Each named move below is a turn or a mirror, shown by a few rows before and after it. Which moves, in which order, take the first row of each later pair to the second? The first pair is answered.
move J:
[-11  -3   3   1  38  14  43 -23  -3  13   8  -3   8] => [ 19 -29  36  -2   0  -6  11   1 -13  22 -20 -22  13]
[-22  11 -27 -22  -4   8   1  10  -8 -20  12   8  -7] => [ -5  -4  -8 -24 -25  -3 -17  23 -15 -16  -5  -3  -4]
[ -4  11  -4 -10  -9  -7 -16   7  -5  -5   2  -3   3] => [ -9  14 -10  -9  -1  -3 -10   3  -4  -7   7   2   2]
move Q:
[-15 -34  10  -5   4  12  17 -11 -21  28  14  15 -36] => [-20 -26   1   0   9  10  17 -16 -16  20  21  16 -41]
[-16   5 -18   8 -39 -23 -13 -21   9 -59  24  17 -27] => [  6  -3  -6  24 -35 -33 -20 -20  11 -61  12   2 -24]
[-21  14 -27  -5  30  23  28 -22  16  -7  27   5   0] => [ -5  12 -21  19  40   9  19 -25  25 -18  23 -10  -3]
[ 57 -14  40   9  -3 -15 -43  15  -2  12 -38 -24  14] => [ 36 -17  43 -28 -24   7 -29  26 -18  34 -36  -3  23]
move B:
[-26  38 -42  18  15  -2   6  -3  17 -17  28   7 -28] => [-21  12 -12 -25 -53  -8 -25  34  -8   5   4   6 -20]
[-22  10 -35  25   6 -12  -3 -11  18 -47  46 -10 -17] => [-18 -13  -5 -17 -59 -18 -34  26  -6 -27  22 -10 -11]
[ 19  -1  22   4  20  18  29 -15  -6  12   5   3  21] => [ 21  -9  32 -10  -1  16  19  -3 -14  19  -2   3  23]
[-19  25 -26 -17  -5   4  29  -6 -10  -5  58   5 -30] => [-17  12 -11 -40 -40   1  12  12 -22   6  45   4 -25]
move Y:
[-14  22 -16   4  -2  -7  -3 -10   9 -18   2  -2  -9] => [ -9  15  -7  -3 -19 -14 -16  -1   4 -17  -5  -6  -9]
[ -3  -3  -4   1  10  15  27   5   7  20 -10 -15  12] => [-16   5 -17  -2  11  14  27   2  10  12   1 -10   5]
[ -3  38 -33  78  55  15  33 -24  39 -25  19 -19 -10] => [-37  51 -60  46   7  -5  -5 -10  39 -49  38 -11 -37]
Pairs:
Each pair is two moves apart.
[  4 -19   2  -3  -8  -3  -9  29 -11   5 -10   1   8] => [-20  -2 -20  -9   1   3   2  19  -5  -4   9  13   1] => J Y
[ 1 -5 -3 12 22 20 16 -3 -1 30  9 11  8] => [-2 -8  0  0 11 21 13  4 -7 35  7 15  9] => B Y
[-24  26 -22  17  38  20  23 -13  13 -10  27  11  -8] => [-24  28 -28  19  17  -6 -10  -6  20 -31  31  -1 -25] => Q Y
[-26   8   8  42  -4 -27 -10  15  -1 -38  11 -13 -12] => [ -6  -5  27  51   2 -24  -6  18  -5 -25  -4 -21   0] => Q Y
[  6  -4   1   3  -5 -23  -6   0   6  -5 -13 -18  -1] => [ -1   4  -9  10  17 -13  12 -12  10  -4  -4 -11   1] => Y J
[-10  17 -13 -27  -5   0  -5 -17 -13 -16  17  18  -7] => [ -4  12  -7 -28 -17  -9 -18 -10 -16 -18  11  12  -9] => Y Q
[  9 -21  33  -1  20  39  43   8 -24  48 -18   9  33] => [-23   5  -1  -1  41  46  56 -10 -12  31  12  24  20] => J Y
[ -5   5 -26  48  30 -32  -2 -41  18 -35  26 -19 -16] => [ 34 -38  30  27 -26 -42 -32  -4  -7  -2 -20 -37   5] => J Q
[-12   9 -10 -17   6  26  23  11 -20  32   9 -13  23] => [-23  17 -21 -19   5  24  20   9 -18  24  18  -9  16] => B Y
[-47   3   4 -24 -15  -5  34  12 -19  12  16  35   0] => [-53   9  -7 -20 -15 -15  24   9 -13  -1  23  33 -10] => Y Q
[ 12   8   0  -7 -20 -22 -11  13  18   7 -22 -24  -6] => [  2  22 -17   7  22  -1  23  -8  25   8  -7 -12  -3] => Y J
[-18  16  -4  -1  15  11  18  -7  -8   1  10   6 -29] => [ -6  -1  16 -14 -21  -1  -7  13 -19   7  -7  -2 -27] => Q B
[ 28   3 -17  56  23 -30 -15 -23  15 -25   1 -20 -15] => [ 39  -4  -4  58  35 -18   2 -24   9  -9  -9 -21  -2] => Q Y
[-28 -21   2 -10 -43 -17 -38 -16  12  -1  23  -5 -12] => [ -6 -14   0  40  20  -9  -7 -44  29  -5  25 -15  -5] => Y B
[-27   9 -22 -19 -17 -27 -52  25  -6 -23  10 -18  -6] => [-39  22 -39  -8  10 -19 -33  11   1 -31  25 -12  -8] => Q J
[-21  20 -29  -5  40  18  41 -18  -6   0  30  16  16] => [ 27   5  -5  41  55 -10  20 -20   6 -13   7 -19  16] => J B
[-22  11 -17  -7 -13   7 -26   1   4 -15  10  14   0] => [-13  13 -17   9  -1   0 -29  -5  12 -24   8   4  -3] => B Q
[  6 -14  37   8  -6  12 -12  -6   4  -1 -19  -2  16] => [-10   6   9  21  23  15   0 -25  19 -17   2   4   7] => B Y
[ 10  -1   8   1 -22 -24 -20   6  -3 -14 -10  -8 -19] => [  4  13  -8  20  13 -19  -2 -14   8 -24   4  -4 -22] => J Q
[ -1  11 -21  37  55  19  44 -24  15   5  14  13   1] => [-38  16 -42 -17 -33 -16 -25   8   7 -24  27  17 -31] => Y Y
[ 14 -14  23 -53 -72 -43 -38  28 -24 -19  48 -30 -20] => [ 29 -33  55 -64 -60  -7   2  33 -42  26  27 -17  12] => Y Q
[ 22 -15   4  21   9   7   3 -13   3   7 -17  -3  19] => [ -9   6 -27  12  10   7   3 -20  11 -13  10   9   3] => Y Y
[  9  -1 -11  36  13  -8   4  -9   0   1   8  -6   4] => [  2 -13   3   0 -29  -4  -8  13 -18  18  -2   2   9] => B Q
[  9 -12  -1   1 -22   2  51   1   9   3 -15   4   2] => [ -7  -3 -17  -4 -23   1  49  -3  13  -5  -3   9  -5] => Y Y
[ 11  20 -22  31  21  18  25 -18   7  -7  14  20  16] => [ 25  -2   0   8 -46 -16 -33  16  -5 -12  -8   4   8] => Y J
[-34  28 -22  16  51  28  43 -21  13   2  10  14  -6] => [-57  18 -19 -44 -38   5 -14  20  -5  -2   7  19 -20] => Y B
[ 15 -12  -1 -24 -15 -10 -17  21  -1  -9   8  13 -42] => [ 28  -6  -6  10  22 -13  -7   5  13 -20  11   3 -42] => B Q
[-10  10 -12 -32 -35  12  10  12  -9   3  19  28   1] => [ -9  12 -12 -30 -23  19  21   6  -9   7  20  32   6] => Y J
[ -3 -10   1 -16 -30  -9 -21  16  -7   0  -2   1  -1] => [  0 -15  10 -19 -21   7  -3  16 -14  17  -7   7  12] => Y Q
[-26   2  15  -9   1  29   6   0   0  20  -7  14 -26] => [-20   7  10  12  22  25  12 -11   9  11  -4   9 -28] => J B
[ 35 -21  42  24   9  -2   5   1  10  40 -31   4  21] => [-11  -7  19 -22  -6  26  27   4  -1  53 -10  39  21] => Q Q
[-23  37 -25   7  12  -7   8  -8  15  -7  37  -3 -23] => [ 11  25  -5  34  16 -26 -10  -5  20 -13  20 -26 -22] => J B
[ 34  -8  18  22  -4 -18  -8   1   0  -8 -16 -15   6] => [ 25   6   3  33  21 -12  10 -13  10 -15  -3 -10   2] => B Y
[-35  11 -19 -38 -18   1  -7   1   0 -13  23  17  -2] => [-28  10 -18 -32 -25 -13 -23   3   3 -23  20   8  -8] => Q B
[-16  40 -10 -10 -17  -5  -8  38   6   5   7 -21 -29] => [ -4  38  -5   5 -10 -14 -15  37  11  -1   3 -31 -30] => Q Q
[  2  20 -20  -2 -13 -14  -8  -3  -1 -18  10   8 -23] => [  8  18 -19   3 -10 -17 -10  -4   1 -20   7   3 -23] => J B
[-26  -1   4 -13  25  22  20 -23   9  -2   4   6  11] => [-14 -18  23 -29 -25  -1 -22   3   0  -4 -12  -7   5] => Y J
[ 15  -9  19  36   6   3  14  14 -13  -6 -11 -17   0] => [  6 -14  23  13 -20   4   4  27 -22   1 -14 -10   0] => Y B
[ 20 -39  29   9  15  34  43  -3 -26  44 -14 -18   3] => [ -4 -25   7   1  26  47  58 -13 -23  41   5  -5  -1] => J Q
[ 28 -19  24   4  -2   6   5  10 -18  21 -20  -1  12] => [-18  14 -23  -3  19  17  22 -11  -6   0  18  23  -5] => J Y
[ -2   1   2   3 -19  -8  -2   2  -3   7  -7   3 -18] => [-11   6  -6  -1 -15  -3   5  -2  -2   8   0   9 -20] => J B
[-42  22 -17 -26  -9 -15  -6   0  11  -8  30  19 -20] => [-42  19 -14 -32 -15 -13  -6   4   7  -4  26  21 -17] => Y J
[ 14  10 -19  38 -25 -34 -26 -12  25 -38  14 -41  -6] => [ 24  -9   8  15 -59 -30 -34  11   7 -15  -6 -40   5] => B Q
[ -2   8 -11   4   8  -3  -3  -7   2  -7   3   9   7] => [ 6 -2  4 -5 -7 -2 -7  3 -6  2 -9  7 14] => B Y
[  4  22  -4  27   3 -26 -33  -9  29 -32  -1 -13 -19] => [ -3  30 -13  31  28  -9  -6 -21  31 -27   6  -3 -14] => Q J
[ 24 -13 -13  46  31 -35 -45   6  25 -41  16 -39 -23] => [  0   4 -32  44  72   1   6 -15  28 -28  36 -14 -14] => Q J
[-28   8 -28  -8  26  16  29 -17   6   5  20  20   5] => [ 29 -29  27   9   8   3  10   3  -7  28 -26  -9  24] => J Y
[-26  44 -36   1  58  28  63 -38  17   7  23  28  11] => [  7 -12  33 -60 -71  -6 -18  36 -23  37 -36   9  22] => Q B
[ 19 -12  18  -9 -24  -5 -21  21  -6  10 -16  -2  11] => [ 14 -10  19 -10  -3  17   9  13  -8  25 -12  10  23] => Y Q
[ 17  -2   1  26  13 -19  11  -4   6 -19   6 -21  -4] => [ 10   2   0  23  24  -6  29  -9   5 -11  11 -13   0] => Q J
[-36   9  -9  21  25 -21  21 -27  10  -4  -1 -11 -12] => [-13 -21  32  -5 -16 -19   9   1 -12  27 -32 -16   6] => B Y
[  6   6 -19  29  30  -8 -15 -20  18 -34   1  -4   9] => [ 31 -21  18  20  10  -4 -18  -2   1  -7 -29 -11  27] => Q Q
[  0   9 -29  -3  -5 -23 -19 -20  17 -34  16   9   4] => [ -4  10 -30  -7  -6 -20 -16 -19  16 -32  18  12   4] => Y J
[ 54 -20  28  13 -12 -43 -42   1   1 -23   2 -39 -16] => [ 41   3   2  41  49 -23   1 -32  16 -31  27 -29 -18] => J Q
[-15  -8   7  -6  -9  20  24  -2 -12  15  -7   0  21] => [ -9 -13  13  -8 -19  13  13   5 -14  14 -13  -4  20] => Y J
[ 28 -19  15  47  14  -4   2 -10   1  -6 -16   4  10] => [ 29 -20  15  47   6 -11 -10  -6   2 -11 -17   0   6] => Y J
[ 20  -3  48 -14 -13  23 -17  19 -41  -1 -20 -15   1] => [  7   4  41 -21   2  44   9  12 -42  10 -12   0   8] => Q Y
[-12   5  -8  14  22  10  13 -18   0  -4  11  12  -8] => [  2 -17  22  -6 -10  10   2   3 -17  17 -11   8   5] => B Y
[  0  32  12   8 -27 -33  -4  17   0  11 -27   7  -2] => [-12  36   4  -3 -30 -27   1  16  -2  14 -21  14  -2] => Q Q
[ 9  7  1 28 15 18 20 -4 14  7  5  5  3] => [ -7   1   5  -8 -35  10  -7  19   2   9   2  11  -3] => Y B
[-20   3 -18 -36 -22  14  13  16 -27  -1  -4  19   1] => [-18   3 -16 -34 -12  21  23  13 -27   4  -3  21   4] => Y J
[  6   9 -20  10  28  -7  15 -19  14   0 -20  -6   2] => [ 19  -9   4  -4  -2 -10   1  -1   0  15 -38  -9  11] => J Q
[ -2  -8  -1  -7 -54 -26 -51  16  -6 -24   6 -13 -20] => [ 16 -28  31 -19 -55  -1 -26  24 -24  16 -16  -6   7] => Y Q
[ -4 -24  27  -9 -19  18   0  22 -15  20  -9  -6  14] => [  0  -7   9  28  35  21  22  -7   5   3   7 -11  11] => B Q
[ 31   2   6  16   5  -1  13 -20   2 -24   6 -10   7] => [ 27   5   2  13  11   7  22 -23   1 -21   9  -6   9] => Q Y
[ -1  13 -22   4 -10 -18 -31   5  14 -24  24 -25 -27] => [ 16   5 -10  15  -5 -23 -33   5  14 -21  14 -34 -23] => Q B
[  1 -10  10 -19 -22  21   8  36 -29  -9   6   1  30] => [-22  12 -20 -14  -7  18  11  22 -16 -30  30   8  15] => Q Q
[ -9   0   1 -18 -26   4 -18  11  -2   6  -1   3   0] => [-17  16 -19   0   5   7  -4  -7  11  -7  15   6  -7] => Q B
[  7   1 -11 -26  18  -3  29  -1 -16   8  -9  22   0] => [  3   2 -14 -32  10  -4  25   2 -17   6  -8  23  -2] => B Y
[-20  20 -40  -2  19  -3   4 -20  24 -16  29  13  -9] => [-11   5 -22 -23 -33 -25 -36   7  13 -17  13   4 -13] => Y J
[ 13 -17  23  -3 -16   4  16   2  -8  16 -13  -7  17] => [  9 -13  18   0  -4  11  28  -5  -6  18  -9  -2  19] => Y B
[-25   2 -33  -4  -6  31   8  -4 -11  -8  33  18  16] => [  1   2 -28  35  22  17   7 -16   3 -21  27  -2  14] => J B
[-32  24 -24 -11   0  16   7  -6   6 -11  11  18 -28] => [ -2  -5  15 -21 -38   2 -21  20  -9   7 -22   2 -18] => Y Y
[-22  35 -49   8 -21   9  25 -32   1  -2 -10  -7  -6] => [-13  31 -46  14 -36 -12  -2 -24   5 -15 -14 -20 -15] => Q Y
[ -2   3  -8  -6 -23 -20 -22   7  -1 -16   1  -5 -11] => [ 26 -10  17  14   0  -9  -3   2  -4   3 -17 -14   8] => Y Y
[  5  -4   3 -35  10  34  27   5 -13  13  18 -16   6] => [ -7   1  -9 -45   0  29  18   7 -11   5  26 -12  -2] => Y Y
[  0   8  -3 -12 -27 -12 -21   1  -5  12   0  -2  -1] => [ 21   1  12   8   0   1   1  -8  -5  26 -11  -7  13] => Y Y
[ -4 -40   5 -25  -9   4 -18   6 -15 -13   2 -23  35] => [-25 -29 -11 -34  -3  17  -4   0 -14 -12  17  -8  33] => J B
[  7  13 -20  -2  -3 -28 -21 -19   8 -14  -5 -39 -19] => [ 21  -3   3  -9 -16 -25 -23  -6  -2   4 -23 -43  -7] => Y Q
[-20  -5 -15 -24  -9   9   5   5 -17  -9  15  10  10] => [-19  -8 -12 -24 -10  10   6   6 -19  -6  11  10  13] => Y J
[ 53   4  29  41  13 -21  -9   5  13   8  -1 -12   2] => [ 37  -6  39  -7 -36 -13 -21  30  -6  27  -6   2   7] => J B
[-13   6 -23   8  42  23  19 -26   5 -10  11   7  -3] => [-13  10 -32  12  22  -5 -16 -19  11 -35  15  -6 -20] => Y Q
[ 19 -12  -4   9  -9 -26 -37   5   7 -23 -11 -40  -9] => [ 38 -23  18  15  10  -6  -8   3  -3   4 -26 -38  12] => Q Y
[-15  17  -9  -6 -16   9  -2  10  12  -1  10   7   0] => [ -4  18  -9  12  -5  -2  -9   6  19 -11   9  -4  -5] => Q Q
[-27 -11 -30 -20  27   5   9 -19 -16   6 -21  -3  16] => [-18  -8 -33  -2  38  -6   2 -25  -8  -6 -20 -13  11] => Q Q
